Each named move below is a turn or a mirror, shown by a few rows before and after it. Which moves, in which order, take the first row of each later pair to the second? The first pair is answered.
move z_382:
[ 0.23 -1.40 -0.44  0.26  1.26 -0.21 -0.59 -0.47  0.62 -0.81 -0.36 -1.27
 -0.07 -1.13  0.29 -0.54 -0.42  0.93]  ->  [ 0.24 -1.58 -0.34  0.42  1.24 -0.20 -0.67 -0.26  0.81 -0.90 -0.37 -1.24
  0.01 -1.00  0.16 -0.52 -0.59  0.76]
[-0.54 -0.29 -1.36 -0.79 -0.61 -0.52 -0.13  2.18 -1.01  1.52 -0.11 -2.02
  1.28 -1.36  1.41  0.08 -1.44  0.31]  ->  [ 0.00  0.13 -1.80  0.12 -1.26  0.07  0.62  0.11  0.29  1.52 -0.66 -0.13
  0.60 -0.44 -0.39 -2.34 -2.18  2.27]
[ 0.99  0.43  1.49  1.27 -0.09  0.26 -0.52 -0.42 -0.24 -1.29  0.01  1.87
  0.07  1.05 -1.79  0.04  1.75  0.28]  ->  [ 0.32  0.16  1.74  0.82  0.44 -0.28 -1.07  1.07 -0.87 -1.00  0.40  0.78
  0.58  0.37 -0.57  1.83  2.01 -0.87]
[ 1.24 -0.12 -0.33  0.02 -0.01 -0.82 -0.01  1.20 -1.18 -0.02  0.35 -0.43
  1.05 -0.89  0.14  0.79  0.11 -0.94]  ->  [ 1.58 -0.12 -0.73  0.89 -0.35 -0.31  0.67 -0.35 -0.31 -0.07  0.09  0.95
  0.55 -0.49 -1.28 -0.97 -0.59  0.31]
move z_709:
[ 0.50  0.88  0.61  0.05 -0.32 -0.83  1.17 -1.18  0.00  0.19  0.23  1.67
  1.00  0.61 -1.56 -0.63 -0.79 -0.25]  ->  [ 0.76  0.64  0.48  0.28 -0.47 -0.91  1.17 -1.03 -0.05  0.09  0.30  1.66
  1.23  0.28 -1.23 -0.59 -0.44 -0.42]
[ 2.35 -0.47 -0.37  0.31 -1.01  0.70  1.45 -0.55 -0.14  0.28  0.35  1.11
 -0.35 -1.01 -0.95 -0.83  0.10  1.15]  ->  [ 1.65 -0.30 -0.44  0.35 -1.25  0.91  0.94 -1.12  0.23  0.51  0.17  1.30
 -0.56 -0.13 -1.16 -1.09  0.10  1.65]
[-0.49 -0.70 -0.04 -1.38  0.54  0.54 -1.60  0.19 -0.17 -0.33 -1.11  2.36
 -1.59  0.70  0.14  0.53  3.30  0.42]  ->  [ 0.64 -0.81  0.20 -1.41  0.81  0.13 -0.81  0.75 -0.50 -0.71 -0.75  2.21
 -1.01 -0.56  0.55  1.10  3.60 -0.49]
[ 0.70 -0.49 -0.03 -1.77 -2.02  0.29 -0.85 -0.43  0.45  1.49 -0.24  2.95
 -0.48  1.35 -0.09  0.01  1.25  2.91]  ->  [ 3.24 -1.36  0.48 -1.17 -1.35 -0.19  0.46  0.70 -0.29  0.98  0.45  2.50
  0.55 -1.47  0.74  1.49  1.83  0.75]
move z_632:
[ 0.53  1.16  1.00  1.95 -0.30  0.56  1.83 -0.91  0.18 -0.43 -0.70  2.51
 -1.14  1.45 -2.18 -1.22  0.79  0.43]  ->  [-1.51  1.74 -0.37  0.36 -1.43  0.61  0.29 -0.68 -0.01  1.12 -1.29  1.02
 -0.66  2.35 -1.18 -2.05 -1.13  1.72]
[-0.16  1.84 -0.83  0.51 -0.78 -0.15 -0.60 -0.20  0.50  0.14  0.19 -0.61
  0.83  0.12 -0.41 -1.83 -2.32  0.66]  ->  [ 1.31 -0.97 -0.47 -1.57 -1.46 -0.05 -0.29  0.30 -0.18  1.54  0.13  1.24
  0.13 -0.13  1.02  0.09  0.04  1.69]
[ 1.39  1.61  0.96  1.94  0.87 -1.35  0.55  0.41 -0.28  0.62  0.44  1.46
  0.94 -2.95 -0.12  0.37  0.09 -1.55]  ->  [-0.78  2.39 -0.27  0.87  0.01 -1.27 -1.18  0.46 -0.30  1.96 -0.13 -0.31
  1.64 -1.47  0.61 -0.89 -2.15 -0.33]
[ 0.59  0.69 -0.28  0.93  0.30 -0.19 -0.52 -0.30  0.21 -0.62 -0.33 -1.15
 -0.06 -1.43 -1.12 -0.44  0.87 -0.63]  ->  [-0.40  0.23 -0.90 -0.34 -0.78 -0.23 -1.37 -0.15 -0.10  0.60 -0.45 -1.72
  0.26 -0.77 -0.06 -0.44  0.40  0.55]
move z_517:
[-1.73  1.18 -0.04  0.39 -0.27  0.60 -1.67  0.84 -0.23  0.63 -0.42 -1.59
  0.90  0.58  1.13 -0.50 -1.44 -0.49]  ->  [-0.26  0.47 -0.28  0.67 -0.87  1.21 -0.68 -1.48  0.45  0.45 -0.81  1.27
 -0.35  1.13 -0.51 -1.64 -1.00  1.58]
[-0.07  0.00  0.26  0.90  0.92 -0.61  0.69  1.64  0.07 -0.27  0.41 -1.31
  0.33 -1.41  1.25  1.13 -0.32 -1.31]  ->  [ 1.49 -0.23 -0.63  0.69 -0.67 -0.39  1.42  0.26  0.11  0.78 -0.19  0.30
  0.44 -1.40  0.44 -1.07 -1.57  1.04]
[-0.62 -1.27 -0.39  0.74  2.18  0.79  1.27 -0.65  0.05 -0.55  0.92 -1.65
 -0.83  0.10  0.51 -1.32 -0.21 -0.71]  ->  [-0.54 -1.06 -0.68  0.63  1.86  0.64  1.23 -0.75  0.07  0.09  0.81 -2.00
 -0.46 -0.28  0.81 -2.05 -1.04 -0.20]

(2 to 3 moves a pair)
[-0.46  1.09 -0.60 -0.44 -0.28  1.09  0.41 -0.79 -0.46  0.82  1.01 -1.23
  1.16  0.50  0.13 -1.18 -2.82  1.29]  ->  [-0.06 -0.61  0.62 -0.67  0.33  1.51  1.02 -1.76  0.00  0.64  1.27  1.47
 -1.07  1.92 -0.34  0.32  0.57  1.74] | z_517 z_632 z_632
[ 1.77 -0.50 -1.33 -0.49  1.08  0.00 -0.04 -0.54 -0.41  0.50  1.28 -1.07
  0.73 -0.71  0.85  0.35 -1.18  1.28]  ->  [ 0.11 -0.04 -0.84 -0.63  1.40 -0.01 -1.07  0.01 -0.51  0.71  1.40 -1.74
  0.52 -0.03  1.37  1.10 -0.62  0.86] | z_632 z_709 z_382
[-0.60 -1.05  2.28  2.19  0.28 -0.75  0.71 -0.72 -0.08 -1.76 -0.17  2.32
 -1.72 -1.25 -0.98  1.20  0.94 -1.27]  ->  [-4.41  0.74  1.11  1.01 -0.64 -0.65 -1.81 -0.44  0.19 -0.15 -1.11 -0.22
 -1.27  0.97 -0.12  0.34 -1.50 -0.05] | z_709 z_632 z_517
[ 0.65  0.75  1.21  1.31  2.45 -0.70  0.84  0.78 -0.49 -1.89  0.07 -0.82
  0.27 -1.57 -0.65  0.26  0.31 -3.34]  ->  [-1.62  0.96  1.42  0.39  2.36 -0.54 -0.45  1.31 -0.59 -1.10 -0.26 -2.01
  0.02 -0.15 -0.02  0.87  0.35 -3.31] | z_709 z_382 z_709
[ 0.56  0.01 -0.87 -0.23 -1.98 -0.09  0.38 -0.95 -0.61  0.81 -0.92  1.27
  1.07 -0.25 -0.42 -2.15 -1.65  2.51]  ->  [ 1.46 -0.35  0.87  0.55  0.00 -0.78  1.07  1.33 -1.62 -0.86  0.52  0.06
  1.18 -2.55  0.64  1.24  0.41 -1.30] | z_382 z_632
[ 0.77 -0.19 -0.65 -1.36 -2.39 -0.43 -0.52  0.79  0.13  1.98 -0.73  1.09
  0.17  0.37  0.89 -0.02 -0.24  1.94]  ->  [ 0.09  0.47 -0.41  0.00 -1.79  0.31 -0.48 -0.59  0.89  1.16 -0.94  1.71
 -0.46  1.48 -0.46 -0.88 -0.32  2.25] | z_517 z_517 z_382
[ 0.02  0.69 -0.10 -0.38  0.49  0.16 -1.60  2.36 -0.56 -1.31  0.82 -1.82
  0.26 -1.39  2.17  3.21  1.93 -1.67]  ->  [-1.57  1.08 -0.77 -0.38 -0.63  1.71 -2.41 -1.18  1.33 -0.74 -0.53  1.22
 -1.89  2.45  0.03  0.86  1.92  2.30] | z_709 z_517 z_517
[ 2.35 -1.98  0.14 -0.85 -0.49 -0.28  1.82  0.42 -1.46  0.86  0.03 -1.61
 -0.48 -2.13  0.93 -1.15 -0.44 -1.79]  ->  [ 0.87 -1.65 -0.94 -2.11 -1.45  0.02  0.54 -0.30 -1.21  2.49 -0.94 -1.80
 -0.46 -0.46  1.13 -2.19 -1.44  0.22] | z_517 z_632 z_632
[-0.65  1.22  1.16  0.72  0.13  0.44 -0.77  0.02  0.18 -1.05  0.23  0.39
 -0.98  1.24 -0.82  0.66  1.55 -0.57]  ->  [ 2.44  0.74  0.46  0.76 -0.71 -0.22  0.93  0.03 -0.48 -0.43  0.27  0.70
  0.45 -1.20 -0.55 -0.57  0.25 -0.29] | z_517 z_517 z_709
[ 1.14 -0.80 -0.59  0.01  1.35 -0.63  1.42  0.94  0.04  0.99 -0.58 -0.71
  1.84 -2.43  0.43  0.17 -2.85 -1.73]  ->  [ 2.15 -2.22 -0.26  0.02  0.96  0.13  2.31 -1.06  1.02  0.67 -1.00  2.59
 -0.04 -1.23 -0.93 -0.07 -0.81  0.24] | z_632 z_517
[-0.20 -0.11 -0.66 -0.78 -1.78  0.36 -0.72 -0.87 -0.25  1.65 -0.20  0.46
  0.03  0.10  0.33 -1.57 -1.32  2.32]  ->  [ 2.22 -0.79  0.79  1.15 -0.08  0.32  1.13 -0.84 -0.21 -0.75  0.72  2.16
 -0.43 -1.27 -0.66 -0.28  0.71  0.08] | z_382 z_632 z_382
[-1.90 -0.43  1.04  0.16  1.40  0.37  0.42 -0.65  0.65 -1.29  0.95 -0.49
 -1.69  0.84  0.30  1.81  1.42  0.52]  ->  [-2.49  0.14  0.26  0.01  1.29 -0.20 -0.06  0.19  0.21 -0.82  0.81 -2.62
 -0.45  0.05  1.07  1.18 -0.61 -0.13] | z_632 z_709 z_632
[-2.85  1.53 -1.00  0.80 -0.24  1.55 -0.87 -0.36  0.50  0.92 -0.23 -2.36
  0.62  1.89 -0.32 -1.02 -1.59 -0.15]  ->  [ 0.81  0.23  0.46  2.57  0.62  1.77  1.77 -1.60  0.71 -1.11  0.52  1.43
 -0.59  0.79 -2.34 -0.07  1.09 -0.53] | z_632 z_382 z_632
[ 0.94  0.49 -0.51  0.22  0.98 -0.40  0.79  3.20 -1.01 -1.47  0.70 -1.27
  0.63 -1.12  0.87 -0.02 -0.23 -1.49]  ->  [ 1.02 -0.32 -0.57 -1.06  0.31 -0.51  0.50  3.44 -1.21 -0.71  0.76 -1.14
  0.56 -1.00  1.45  0.51  0.14 -0.75] | z_632 z_632
[ 3.24  0.73 -0.45  0.81 -2.28 -0.82 -0.39 -1.03  0.01 -0.49 -0.61  2.52
  0.84 -0.07  0.89  0.51  1.07  1.24]  ->  [ 0.81  1.11  0.81  1.05 -0.47 -0.60 -1.65  0.39 -0.13 -1.29 -0.04  1.05
  0.30  1.22  1.51  2.95  2.84 -1.20] | z_709 z_517
[ 2.29  0.66 -0.62 -1.38 -0.96 -0.29 -1.58 -0.93  0.84  2.93 -1.11  0.22
  1.27  0.23  0.24 -1.22 -0.23  1.23]  ->  [-0.06  1.32  0.21 -1.36  0.58 -0.47 -2.87  0.66  0.49  2.51 -0.70 -1.96
  0.96  1.01  1.17  1.00  0.87 -1.06] | z_517 z_517 z_709
[ 0.23  1.76 -0.27  0.58 -0.59 -0.25  0.57 -0.10  0.32 -0.16 -0.35 -1.69
  1.32  0.60 -1.09  1.31 -0.07 -1.05]  ->  [ 1.74  0.78 -0.55  0.28 -1.55 -0.34  1.37 -0.98  0.53  0.30 -0.68 -0.12
  1.30  0.47 -1.73  0.59 -0.17  0.49] | z_517 z_382 z_517
[ 1.59  0.52  0.05 -0.22 -0.80 -0.28  0.44  0.75 -0.22 -0.17  0.12  0.46
  0.75 -1.20  0.02  0.23  0.11 -0.41]  ->  [ 0.43  1.22  0.60  0.52  0.24 -0.24 -0.02  0.86  0.16 -1.06  0.15 -0.28
  0.19 -0.29 -0.15  0.65  0.38 -1.26] | z_632 z_517 z_517
[-0.07  1.04  0.35  1.88  0.92  0.06  1.12  0.39  0.49 -0.36 -0.21 -0.92
  1.11 -1.41 -1.32 -1.83 -1.69 -0.93]  ->  [-0.26  0.47  1.07  1.44  1.71 -0.09  0.94  1.38  0.16 -0.58  0.45 -1.10
  1.02 -1.78 -0.60  0.31 -0.23 -2.30] | z_517 z_382
[-1.20 -1.10  0.00 -1.67 -0.15 -0.16 -1.23 -0.02 -0.25  1.08 -0.15  0.22
 -1.10  1.33  0.90  1.11  0.93  0.99]  ->  [-1.62  1.55 -0.06  1.10  1.07 -0.16 -0.80 -0.81  0.31 -0.61 -0.23 -1.29
 -0.09  0.95 -0.88 -0.78 -1.25 -0.52] | z_517 z_632 z_632
[ 1.61 -0.16  0.85  2.18  0.93  0.65  3.20 -0.69  0.53 -0.23  0.69  1.19
  0.46 -0.42 -0.87  1.75  0.39 -0.46]  ->  [-1.83  1.60 -0.48  1.07  0.51  0.46  0.90  0.22  0.30  1.05  0.20 -2.30
  1.65  0.61  0.49  0.84 -2.36 -0.54] | z_632 z_382
[ 1.12 -0.63 -0.83  0.80 -0.12  1.52  0.75 -2.01  0.83 -0.27 -0.66  1.70
 -1.04 -0.01 -1.78 -2.43 -0.38  0.96]  ->  [ 1.56 -0.26 -1.01  0.19 -0.14  0.44  0.67  0.80 -0.77  0.30 -0.32 -1.52
  1.37 -2.61  0.33 -1.35 -2.00 -1.29] | z_709 z_517 z_517
[ 1.29 -0.65  0.66  0.96 -1.42  0.54  0.50 -0.03  0.72 -0.27  1.36  2.25
 -0.45 -1.18  0.27 -0.06  0.86 -0.25]  ->  [-1.96  1.27  1.05  1.53 -0.64  0.76 -1.21  0.74  1.07 -0.69  1.34  0.15
 -0.46  0.26  0.38  0.21  0.47 -1.30] | z_709 z_632 z_517
[-0.92  2.02  0.20  2.33 -0.08 -0.27 -1.12  0.34  1.43 -2.58 -0.12 -0.20
  1.31  0.75 -1.66  0.03  0.73 -1.41]  ->  [-0.32 -0.24 -0.83 -1.70 -2.49 -0.80 -1.84  1.87 -0.08  0.64 -0.50 -0.17
  2.15 -0.08  1.31  1.49  0.97  0.61] | z_517 z_382 z_632
[ 3.59 -2.43  1.22 -0.08 -0.28 -1.22  0.62 -0.74  0.03 -0.11  0.90  1.51
  0.43 -0.46  0.93 -0.25 -0.34  1.81]  ->  [-1.34  0.23  2.79  1.17  2.41 -0.65 -1.59 -0.21  0.72 -1.87  1.24 -1.47
 -0.20  1.80  0.62  0.73 -0.14 -0.66] | z_709 z_517 z_632
[-2.44 -0.15 -0.85 -0.38  0.90 -0.49 -1.48 -0.64 -1.21 -0.36 -0.60 -1.09
  0.72 -0.34  1.36  1.33 -0.43  1.24]  ->  [-0.54 -1.03 -0.03  0.38  1.40 -0.68 -0.16 -0.09 -1.76 -1.24  0.08 -0.64
  0.67 -1.82  1.13  2.22  0.50  0.00] | z_709 z_632
[ 1.59  0.08 -0.20  0.37  0.33 -0.96  1.39 -0.46  1.94  0.75  0.08  2.64
 -1.14 -1.06 -0.03  1.15 -0.01  1.19]  ->  [-0.74  0.72 -0.42 -0.67  0.68 -1.50 -0.05  1.77  1.07  1.19  0.49 -0.61
  0.11 -1.48  1.58  2.10 -0.92 -0.77] | z_632 z_382 z_632
[-0.63  0.03  0.31  0.11  0.76 -1.18  0.41  0.65 -1.00 -0.88  0.62 -0.36
  0.46 -0.01  1.31  0.78  0.88 -1.00]  ->  [-0.74  0.16 -0.79 -0.17 -0.46 -0.74  0.47 -1.11 -0.12 -0.19 -0.22  0.60
  0.24  1.29  0.10 -1.23 -0.26  1.57] | z_382 z_632
[-0.69 -2.19  1.93  0.96  2.19  0.99 -0.73 -0.41 -0.43 -0.49  1.08 -0.94
 -1.78 -0.07  0.21  1.08  1.76 -1.84]  ->  [ 0.65 -3.06  1.13 -0.36  0.69  0.36 -0.60  0.62 -1.52  1.00  0.78 -1.46
 -0.69 -1.49  1.74  1.23  0.91 -1.30] | z_517 z_517 z_382
[-0.36  0.96  0.80 -0.03  1.57 -0.51 -0.53  1.17 -0.26 -0.88  0.96 -0.04
  0.24  1.34  0.51  1.09  2.61 -2.36]  ->  [-1.96  2.42 -0.22  0.23  0.72 -0.21 -1.00 -0.30  0.74 -0.48  0.10 -0.80
  0.59  2.55 -0.53 -1.33  0.38 -0.94] | z_632 z_382 z_517
[-0.41 -0.17  0.12 -0.82 -0.05 -0.69 -1.25  0.23 -0.16  1.01  0.79  0.07
 -0.06  0.35  0.28  1.59  0.61  0.80]  ->  [-0.82  0.15  0.36 -0.27  0.14 -0.63 -1.25  0.03  0.31  0.54  0.72 -0.05
  0.06  0.81 -0.30  1.56  0.71  0.43] | z_382 z_517
[ 0.17  0.34 -0.31  0.09 -2.60  0.25 -0.90  0.10  0.82  0.25 -0.11  2.33
 -0.63  1.86 -1.22 -0.09  0.92  1.83]  ->  [-0.88  1.32  0.42  1.44 -1.09  0.54 -0.99  0.28  1.22 -1.10  0.25  1.60
 -0.82  2.14 -1.97  0.32  1.26  0.01] | z_517 z_632 z_382
[-0.57  1.99 -0.43 -0.44 -0.36 -0.34 -0.71  0.15 -0.77 -0.24  0.40 -1.60
  0.99 -0.17  0.19 -0.60 -1.53  0.14]  ->  [ 0.32  0.67 -0.41 -0.81 -0.89  0.40 -0.22 -1.50 -0.26  0.20  0.21  1.24
 -0.48  0.94 -0.79 -1.17 -0.24  2.11] | z_517 z_632
[ 0.48  2.32  1.51  0.71  0.27 -0.06 -0.72  1.94  0.41 -2.77  1.41  0.16
  0.71  0.21 -0.55  2.79  2.00 -2.20]  ->  [ 0.21  2.91 -1.40 -0.34 -2.84  0.46 -1.17 -0.39  1.23 -0.08 -0.44  0.99
  1.32  1.52 -1.22 -1.57 -1.82  2.43] | z_632 z_517
[ 0.24 -1.28  0.35  1.32  1.39  0.21  1.58  0.30 -0.86 -1.03 -0.12 -0.95
  0.34 -0.57  1.12  1.02  1.96 -1.11]  ->  [ 1.01 -1.91 -0.04  0.86  0.52  0.12  1.87  0.22 -1.05 -0.31 -0.35 -0.32
  0.73 -1.02  1.31  0.68  1.65 -0.54] | z_517 z_517 z_382
[ 1.66 -0.59  1.79 -0.94  0.64 -0.46  0.02  0.69 -0.59 -0.46  0.66  1.34
 -0.56  0.23  0.34 -0.69  2.44  0.08]  ->  [-0.12  1.21  1.83  0.41  1.69 -0.36 -0.72  0.38  0.00 -1.40  0.74  0.06
 -0.40  1.27 -0.36 -1.56  1.43 -0.87] | z_709 z_382 z_632
[-2.31 -2.69  0.72 -0.37  3.03 -1.17 -0.94 -2.09  0.69 -0.27  0.98 -3.63
 -0.02 -1.28  0.47  0.87  0.30 -1.73]  ->  [-2.04 -2.71  1.23  0.03  3.28 -0.83 -0.32 -2.75  1.26 -0.95  0.98 -2.52
 -0.92 -0.63 -0.31  1.20  1.31 -1.67] | z_709 z_632 z_632
[ 2.18 -0.89  1.86  1.53  1.26  0.44  0.74 -0.63 -0.20 -1.26 -0.21  2.34
 -0.29 -0.65 -0.21  0.28  1.50 -1.12]  ->  [-1.18  1.42  0.58  1.31  1.18 -0.16 -1.43  0.84 -0.62 -0.16 -0.42 -1.81
  1.36 -0.41  1.04 -0.61 -1.71 -1.85] | z_632 z_382 z_709
